These are runs of 4 systems, one row a step. Runs of the same system follow the same rule from any start.
(in the rows, 128 means zero)
seq 1, P, 9 rows:
[[147  69 134 158 160 172 173  97 140 164 164 142 216  85 113  80  82 191
  169  65 114 144  86 138 139 115 131 129  85 134 100 111 143 139 120 131
  122 129 116 136 101 134 135 135 135 142 127 136]
 [133  83 132 162 161 186 151 133 154 171 155 115 212  66 122  87  85 180
  156 105 105 163 114 139 109 129 142 131  49 142 105 131 140 135 130 129
  140 130 115 144 102 133 136 124 129 140 122 143]
 [121 104 129 161 163 187 113 165 160 156 130  80 190  72 132  95 107 150
  141 151 113 166 131 132  92 135 153 143  36 153 109 149 127 124 129 128
  134 121 122 142 111 136 134 112 127 139 112 142]
 [106 111 111 145 150 184  78 186 156 137 102  56 148 105 146 118 123 104
  121 179 128 137 149 125 101 132 154 145  58 158 113 155 115 115 130 131
  110 107 142 143 140 121 141  88 120 138  85 141]
 [105 121  90 120 137 170  57 191 140 110  90  55 114 128 145 134 125  87
  103 169 146 111 146 117 131 129 132 135 107 160 109 151 104 110 127 134
   82 105 151 129 150 109 136  77 128 136  72 141]
 [124 138  76 102 130 154  42 184 110  90  86  82 104 143 139 136 116  82
   97 146 163  94 132 106 170 130 104 124 165 153 102 137  97 115 124 136
   65 117 157 122 148 106 126  81 142 142  74 134]
 [131 154  80  93 128 146  45 173 107  79  92 113 101 152 118 133 108  97
  109 113 163  96 117 103 201 117  74 112 216 147 109 126 108 129 119 127
   66 141 150 104 143 104 117  98 154 144  87 121]
 [131 173  97  96 141 152  55 151 125  79 107 134 109 150  98 126 101 126
  127  85 161 103  92 104 206  99  64 102 237 128 124 131 114 150 115 126
   78 155 132  87 131 115 109 122 167 137 103 110]
 [127 171 128 113 158 153  82 122 137  93 118 142 136 146  83 116 112 147
  163  59 144 121  63 112 200  78  86  97 214 105 134 132 119 155 110 138
   87 147 112  80 112 138 102 151 172 130 115 113]]
seq 2, Z, 9 rows:
[[113 134 172 151 123  94 153  45 126 127 118 117 115 188 110 137 159 118
  153  86 127 121  73 136 147  79 167 128 145  80 156 123  99 133 107 163
  131  78 107  95 125 155 117 158 125 134 170 116]
 [108 153 140 117 108  83 113  77 112 104 105 117  77 202 119 156 155  91
  124  95 152  96  92 120 177  87 135 116 189  94 152 115 101 131 111 161
  110  85 127  88 144 135 114 141 131 131 151 110]
 [117 145 105  93  98  83  96 118  91  76 103 124  57 199 132 153 137  81
   96 116 165  83 117 110 185 122 111 124 209 127 127 120  95 129 123 156
   95 108 145 103 166 114 118 119 137 131 134 110]
 [130 113  82  98  88  96 107 137  81  88 107 118  67 192 144 144 118  84
   78 139 160  77 142 113 174 155 106 135 176 157  94 131  97 133 129 147
  104 120 155 119 173 105 132  99 114 141 119 107]
 [149  74  73 118  99 124 137 131  97 116 127 109 109 173 154 130  89 109
   79 125 142  87 140 117 157 164 106 141 132 171  69 129  91 129 127 137
  120 118 147 136 163 101 149  80 107 150 120 106]
 [156  51  88 146 121 158 155 112 111 141 147 119 161 143 136 111  74 152
  102  84 133 105 119 116 163 153 109 125 105 165  66 118 105 126 125 131
  125 118 138 143 132 109 147  77 120 162 118 112]
 [162  67 101 147 145 173 157 103 124 154 162 140 202 102 112  91  61 184
  142  56 129 128  94 120 165 125  97 119 125 149  81 104 128 133 122 123
  117 135 127 132 106 119 135 114 142 159 124 124]
 [159 115 122 131 162 170 143 113 131 139 167 166 195  89  91  86  66 192
  168  56 131 145  86 124 173 112  74 115 162 133 109 114 142 154 115 112
  122 163 121 116  98 130 121 153 156 143 137 118]
 [147 157 145 123 164 150 133 137 131 123 156 178 164  94  79  91  87 179
  165  89 124 160  98 126 172 115  66 125 186 128 139 138 151 175 115 111
  146 185 111 101 105 140 104 185 157 126 164 105]]
seq 3, G, 9 rows:
[[114 172 178 127 122  75 160  86 121 122 134 145  93 168 102 131 155 125
  142 129 118 144 123 132 140 114 130 141 167  94 176 144 127 163 120 142
  178 130 109  93 136 154 103 191 124 112 209  96]
 [125 172 138 107 123  94 113  96 111  84 118 149  80 195 101 141 134 120
  131  87 146 100  88 120 195  99  95 109 227 101 146 127 109 155 112 147
  120 130 120  79 143 134 104 156 148 129 157  99]
 [122 160  96  91 128 130  59 142 111  75  99 127  90 171 110 141 119 107
  121  91 169  91  91 107 206 100  81 103 231 123 122 124 103 136 118 140
   67 134 138  92 139 117 109 119 162 132  96 114]
 [114 162  88 103 147 174  27 192 130  86  89  94 121 130 114 125 114  99
  125 131 158 112 116 108 178 110  91 116 184 145 119 139 113 118 115 126
   60 133 148 108 136 106 117  97 161 141  70 138]
 [112 154 119 137 173 202  51 204 161 118 104  74 165  84 113 107 112 124
  147 153 127 152 126 120 129 110 117 132 110 144 124 155 124 131 120 118
   92 140 129 120 114 130 120 113 152 133  87 148]
 [111 136 156 159 180 192 113 157 173 159 133 100 199  60 104  91 120 162
  171 131 109 183 117 132 101 108 147 136  63 126 142 150 144 140 122 126
  138 138 112 122  93 152 121 146 143 123 125 145]
 [120 105 168 166 167 156 172  90 159 170 159 129 195  79 106  99 120 175
  180  92 104 173  99 148 106  96 155 133  73 108 155 126 152 138 119 132
  157 116 109 123  96 151 123 166 134 132 158 134]
 [137  86 162 166 136 119 189  39 131 157 153 133 168 138 122 119 125 157
  167  60 117 133  78 138 129  98 158 128 100  99 134 103 124 124 113 144
  132  81 107 125 105 150 136 146 125 141 157 129]
 [129  80 138 158 107 102 160  38 115 137 119 100 126 197 135 140 137 113
  123  69 137  95  83 126 151  96 165 122 119 108 112  97  88 110 111 164
  110  55 126 115 126 137 137 100 119 155 146 120]]
seq 4, A:
[[102 112 145 134  97  74 161 111 119 131 119  94  71 182 151 151 160  78
   95 195 117 127 172 140  91 156 175 166  87 133 150 157 107 136 130 149
  185  86 134 136 179 129 139 138  83 115 182  99]
 [117  92 176 164 120  96 216  72 134 174 156 121 140 137 138 120 139 146
  128 137  99 158 138 149  85 139 181 157  47 117 146 138 130 141 130 151
  204 102 110 134 132 153 136 163  90 122 205 108]
 [127  99 166 169 160 151 187  86 156 178 167 137 193  82 111  97 114 179
  178  96 102 169 107 153 100 115 156 133  62 117 145 130 150 139 121 130
  171 119 106 132 103 145 129 161 124 126 169 129]
 [127 125 142 153 177 200 114 144 161 150 142 127 215  61  94  80  94 179
  177  90 116 170  91 133 136  95 121 126 100 127 133 136 146 141 117 121
  113 145 112 119  89 144 116 145 159 134 119 145]
 [127 161 106 127 170 201  49 203 151 115 109  94 162  88 106 106  93 132
  139 132 134 149 122 114 151 115  82 125 151 156 117 149 130 134 120 105
   95 158 134 118 111 126 118 111 161 139  92 134]
 [131 160  81  95 128 155  54 211 116  92  97 105 105 135 119 135 105  96
   95 177 148 115 159 110 161 145  75 138 185 165 112 154 118 140 127 109
  105 164 157 123 159 100 124 106 141 132  98 119]
 [136 142  95  91  91  95 116 165  92  94 117 136  65 182 135 145 120  92
   85 173 140  96 164 121 161 160  86 145 186 158 108 152 110 154 130 123
  139 154 148 123 182 104 124 125 114 125 145  97]
 [139 117 137 122  94  71 178  89  94 109 138 155  81 194 120 133 122 122
  103 124 127 109 131 130 159 151 109 138 172 127 131 143 108 162 125 141
  180 134 121 111 162 128 122 159 108 127 197  83]
 [139 119 173 148 122  87 194  46 112 143 154 163 131 157 106 124 126 153
  157  79 120 136  95 139 147 109 136 135 145  99 143 119 126 158 115 143
  166 117 109 106 118 149 114 187 124 131 200 102]]

Which system made each run below?
seq 5 (3 x 48):
[[116 145 190 146 132  95 194  75 129 149 157 157 132 134 100 116 141 152
  158 119 102 163 117 146 120 119 142 143 122  97 172 138 139 165 121 140
  200 131 106 109 119 158 114 201 116 114 217 102]
 [109 118 190 158 136  98 202  71 145 159 151 128 136 134 119 117 153 148
  154 132  97 162 127 155  88 123 184 153  67 100 169 143 131 153 125 156
  196 103 102 121 125 160 121 183 106 112 203 114]
 [102  94 178 166 118  97 204  71 135 166 145 105 134 142 144 125 153 133
  131 144  98 153 138 146  84 137 204 152  33 112 151 144 123 138 132 164
  194  85 111 132 136 153 136 148  93 122 194 116]]

P
seq 6:
[[133 152 137 109 112  86 135  86 100  93 125 158  84 197 105 131 132 121
  125  88 136 102  95 121 193 110  94 116 220 110 137 131 107 163 113 142
  135 135 116  89 144 134 110 160 138 129 177  89]
 [138 148 162 130 128  94 166  69 113 123 147 175 118 163  91 117 123 147
  155  81 128 134  89 134 167 109 108 130 186  99 152 126 127 169 115 140
  155 143 108  93 125 148 107 187 137 124 193  99]
 [127 131 185 149 137  96 195  66 128 147 161 161 144 134  99 113 134 160
  163  96 114 159 104 149 126 112 135 140 130  97 166 128 140 161 114 137
  181 128 107 110 113 154 116 198 125 117 204 107]]

P
seq 7 (3 x 48):
[[112 123 101 138 160 189  53 137 141 108  98  79 160 134 112 115 108 121
  141  82 151 109  79 107 180  79 126 106 141 126 104 121 102 113 110 152
   48  98 134 105 117 123 125  85 163 152  73 143]
 [107 120  82 112 128 148  54 165 120  97  88  74 103 153 143 139 125  83
   96 138 162  95 124 107 162 124 127 126 139 151 103 128  98 108 124 149
   61 100 153 119 153 109 132  74 133 145  72 138]
 [120  97  86 114  93 101 112 137  98 106 107  88  78 183 162 151 132  78
   71 158 154  88 150 116 142 156 144 141 122 161  98 132  86 117 131 152
  111  89 158 130 171 111 145  86 104 141 115 117]]

A
seq 8, 3 rows:
[[137 130 162 141 136 115 163  54 128 131 143 157 144 150  97 117 126 156
  173  55 128 132  67 134 165  88 125 119 163  94 143 112 126 151 108 141
  129 113 105  96 103 153 114 172 142 131 164 113]
 [142 100 164 158 143 124 194  53 134 158 159 156 174 118 105 109 112 172
  174  64 115 148  80 146 136  98 143 134 114  99 141 106 137 139 113 138
  142 110 106 119  98 153 129 169 131 133 173 124]
 [133  78 160 164 144 140 205  69 141 175 169 141 187 100 123 100 113 177
  164  88 102 159 103 151 109 117 158 138  62 120 129 117 142 137 125 138
  165 107 108 138 105 149 135 156 117 133 169 121]]

P
seq 9, 3 rows:
[[106 163 175 139 133  99 135  67 137 121 117 127 109 174 100 138 163 118
  155  95 126 133  87 136 147  75 149 122 163  79 173 130 114 142 104 155
  137  96 108  84 123 159 107 170 136 123 180 111]
 [ 98 173 147 110 110  82 105  96 115  93 100 119  59 199 111 158 170  83
  124 129 145 111 112 123 164  97 135 125 198  96 168 132 104 140 116 155
  126  99 132  95 154 132 109 154 131 120 162 103]
 [106 153 119 102  90  69 104 120  95  88  97 109  42 203 137 161 156  64
   81 157 155  95 146 118 158 136 132 136 184 122 144 134 102 126 123 149
  123 102 149 112 170 115 119 125 116 120 153 103]]

Z
seq 10:
[[117 200 141 103 148 134  78 143 136  88 109 150 106 149  84 123 130 128
  149 105 142 126  94 118 185  91  83 109 221 107 153 148 127 162 113 129
  113 162 115  79 127 136  91 166 164 114 139 106]
 [109 183 169 134 154 124 102  93 148 117 116 126 123 148  87 128 148 129
  168  86 133 139  81 127 157  70 130 115 178  83 171 136 122 150 104 146
  124 120 103  84 112 155 104 174 152 124 159 115]
 [120 130 171 157 145 120 151  53 142 135 129 123 145 155 104 126 145 142
  173  66 125 133  67 134 142  70 158 122 131  82 158 114 116 128 104 151
  117  82 105 101 105 155 118 157 139 132 160 124]]

P
